Each path below is one point turned by a fixed rotation once a step. After each direction that follows a path, write how fast that rotation turns it, in degrees per step (0 if it stays still).
Each turn is a multiple of 5 degrees from 10 to 175, or 0.
Each row of a path follows its step; steps can be skipped.
Rotation 1:
step 0: -21.0,3.3,-6.6,-8.7,-8.6,21.4,-11.2,10.1,-4.9,7.5,7.1,6.8,-46.5,7.7,10.5,-24.7,21.9,21.6,-25.7,4.1,11.8,5.9,-19.3,-6.5,-10.2,-5.9,-10.7,-12.8,30.6,-6.0,0.2,-31.0,-2.9,10.5,18.7,-11.1,27.6,-13.8,28.3,2.1,9.5,-21.7,20.9,1.0,-6.3
step 1: 3.2,-5.0,-30.2,5.9,2.3,24.5,11.6,11.1,-14.6,0.0,-13.7,9.1,-19.1,33.7,8.4,2.9,7.5,26.4,-10.8,0.7,22.3,41.1,-8.0,18.2,4.5,-7.6,2.5,17.4,23.5,6.2,-20.1,-5.8,7.8,-17.3,1.3,5.3,22.8,-30.2,-0.3,6.6,31.1,-21.1,-10.0,16.5,-2.1
step 2: 15.4,-5.4,-2.8,-22.1,3.2,28.8,-9.8,14.8,-2.9,-10.8,-10.3,13.0,-3.0,26.6,3.9,-29.6,8.7,3.6,26.9,15.3,21.1,4.6,-9.7,4.4,-0.5,-10.7,-8.0,23.0,39.7,7.9,-10.6,-0.8,-10.5,1.6,-10.0,-1.5,19.5,-16.2,40.6,19.2,0.3,-18.5,15.1,-16.5,-22.4
step 3: 24.0,11.8,-7.6,19.1,-28.7,11.5,8.9,1.1,-25.8,-17.7,-10.8,0.2,-20.7,22.4,11.3,4.8,-14.6,-1.6,4.4,27.5,-1.8,26.4,-19.7,0.4,-8.1,-27.9,12.5,25.3,0.8,23.7,-28.2,13.5,17.7,6.2,-1.2,-2.6,21.2,-11.3,25.9,13.2,10.1,11.7,19.2,-11.1,-15.4
step 4: -3.8,-30.5,11.8,-10.9,-13.1,-7.1,-12.6,5.7,-16.7,-23.1,-27.9,16.7,-14.4,25.5,-12.9,-22.4,-5.8,-12.1,-18.5,19.4,-10.6,1.7,-33.1,-11.3,-5.0,-10.6,11.8,5.9,29.8,31.9,12.0,-1.5,-9.9,12.7,-0.5,-13.3,39.8,-11.9,17.7,-2.4,1.7,4.9,11.8,-20.5,4.8
step 5: -17.5,6.5,5.7,3.8,-15.8,-1.3,20.6,2.7,-37.9,-2.7,-1.1,2.7,-30.1,16.6,8.3,-24.5,-4.5,-2.2,-14.9,6.4,-11.0,23.0,13.8,6.6,-14.1,-15.0,28.0,22.4,29.9,20.2,-13.8,5.6,0.8,15.9,-7.1,-10.7,20.4,0.6,-18.2,7.7,30.4,-6.8,-12.9,-32.3,14.2
step 6: -28.0,-12.4,7.7,-29.6,-8.4,-6.7,2.1,-1.2,-10.2,-6.7,-1.1,19.7,-33.0,11.6,-18.9,0.1,-2.0,-2.0,-10.9,10.3,3.6,2.2,-1.1,1.2,-26.8,-5.9,5.7,5.4,47.7,-16.9,-23.1,-0.1,-22.3,27.2,12.6,-12.6,18.5,-11.0,10.7,-8.6,14.1,-9.7,-11.8,-14.6,-35.5
step 7: -12.2,6.2,-16.8,7.8,-3.7,5.6,23.0,14.0,-16.0,-9.4,0.2,5.1,-5.6,6.1,10.9,-6.5,-14.0,8.0,2.9,-2.5,-10.3,45.9,3.5,-5.4,-23.8,-8.6,-8.8,-7.5,30.0,-2.6,-30.7,-13.4,6.1,-19.5,3.4,-27.4,39.3,4.1,-0.9,-3.3,20.0,6.5,-20.6,-8.5,-35.4
step 8: -5.8,-14.8,15.3,2.1,4.4,16.5,-21.1,36.8,-41.8,-13.5,-7.8,3.2,-6.7,18.3,11.6,-19.1,-1.3,-0.6,12.2,16.3,15.1,8.2,-13.7,-15.9,-25.7,-14.5,-6.8,-24.1,32.1,-13.6,-9.8,-20.2,-2.8,9.5,12.2,-18.5,9.5,-5.4,28.3,-2.3,9.1,-21.1,-9.9,15.4,-15.3
step 9: 12.5,26.6,-0.3,9.6,-32.3,11.7,3.5,11.5,-23.4,1.0,7.7,13.3,-15.3,7.9,30.2,-25.5,5.6,26.1,-18.6,-8.5,-3.7,32.6,-18.1,1.2,-8.4,-27.3,1.8,-11.6,21.0,-5.7,-14.7,-7.8,2.8,-2.1,8.6,-19.6,16.7,-31.7,15.7,7.4,21.6,-5.8,18.4,12.6,6.6
step 10: 9.3,-16.9,6.8,-22.4,-15.5,21.3,-24.0,10.6,-14.2,-0.5,-22.2,23.7,4.5,41.3,10.0,-10.8,12.4,13.0,-21.6,5.4,25.6,5.3,-18.3,24.9,14.1,-8.8,7.6,0.3,15.1,5.1,-4.5,-6.6,5.1,16.8,8.0,-3.5,35.7,-29.3,3.6,2.8,19.8,-16.1,-3.4,4.5,-19.9
Directions:
-2.8,-0.3,-11.5,7.0,2.6,7.8,-0.6,9.6,3.2,-1.5,7.9,2.7,4.8,2.8,7.0,0.1,6.0,3.4,-5.4,2.8,0.6,3.5,0.8,-1.9,1.1,1.0,-3.3,-5.9,7.3,-15.1,-1.3,-6.1,3.0,0.0,5.1,1.6,-5.8,-3.0,2.0,-3.0,-4.9,0.7,-3.5,1.3,1.4 => 45
0.6,-1.5,3.5,-0.4,0.0,2.1,6.6,3.3,4.5,-7.2,4.6,2.8,-4.2,4.3,-5.1,6.1,-1.0,3.4,2.7,5.4,-2.5,-2.9,6.6,-12.2,-0.6,-7.3,8.9,-7.6,9.4,2.3,3.5,10.6,0.9,1.2,-6.5,0.5,-0.3,1.7,-6.6,-0.2,-2.9,6.7,-3.5,-4.5,-0.3 => 35
5.2,3.9,1.7,-4.5,5.1,10.0,-9.2,-5.9,0.8,2.9,7.6,-4.1,-7.5,7.9,0.8,2.9,-1.6,13.7,4.3,-1.2,7.4,-1.7,-1.3,3.6,0.0,0.0,-5.2,-8.7,-6.1,1.7,3.7,0.0,4.8,-4.9,-1.1,-1.7,4.8,-6.6,-3.2,2.2,-2.5,-1.0,2.3,0.6,2.7 => 35
3.9,9.7,-7.7,3.0,1.2,-5.5,2.5,-4.6,2.0,-1.3,3.9,1.5,-5.7,-4.9,11.2,-8.0,4.9,0.9,-3.6,-13.8,-3.3,1.6,-0.8,-0.3,-2.0,-3.2,-1.0,-2.9,3.8,7.7,-7.5,2.8,3.0,-6.7,-5.6,1.4,2.0,6.4,0.5,2.5,-5.5,3.4,-1.1,-4.4,1.7 => 170
5.4,-2.0,4.8,9.3,4.8,2.0,-0.3,-8.0,9.0,8.1,-1.1,-0.1,4.1,-7.9,-6.1,-2.2,1.2,-0.9,-2.1,1.6,-1.3,-6.1,-4.4,-1.1,2.1,9.0,5.6,-2.6,-4.2,-9.2,-0.8,9.7,7.2,-7.1,-1.5,-3.1,-5.6,6.2,-1.3,0.0,-1.4,-4.3,-2.4,-0.8,2.8 => 0
-2.8,-6.0,-0.1,2.7,-4.5,-2.3,-3.1,-4.2,-0.3,-3.3,6.3,-5.4,3.5,3.1,5.2,-5.4,-2.5,-2.4,-6.0,2.0,-7.1,-8.7,-2.5,7.6,14.1,-4.0,1.5,-5.2,-1.5,0.9,-5.3,1.7,2.4,10.6,-1.6,-4.2,2.6,-4.0,-7.4,-6.0,0.2,0.3,6.3,-6.1,1.6 => 60
-8.6,-0.1,2.5,6.4,-4.1,0.3,0.8,-7.4,4.1,-3.3,-1.3,0.8,1.3,-1.2,1.5,4.6,4.4,0.6,-2.6,-4.3,6.8,-4.2,-3.8,-6.7,4.8,1.7,-4.7,2.3,0.0,0.6,4.3,-0.4,10.1,3.0,9.9,0.8,9.0,0.3,1.6,7.6,5.5,12.7,-2.6,0.7,-8.5 => 110
0.4,-1.4,5.0,-3.6,-9.1,4.2,-4.7,5.0,0.4,2.8,-3.5,10.1,-3.9,1.0,-0.3,-1.6,2.3,-0.6,-15.2,-1.2,-3.2,1.4,8.6,8.2,-5.0,1.4,4.2,-2.6,-9.0,0.3,7.5,1.1,2.8,2.3,3.4,1.9,1.0,2.5,1.8,3.6,-4.8,5.5,-2.7,-7.0,6.5 => 65
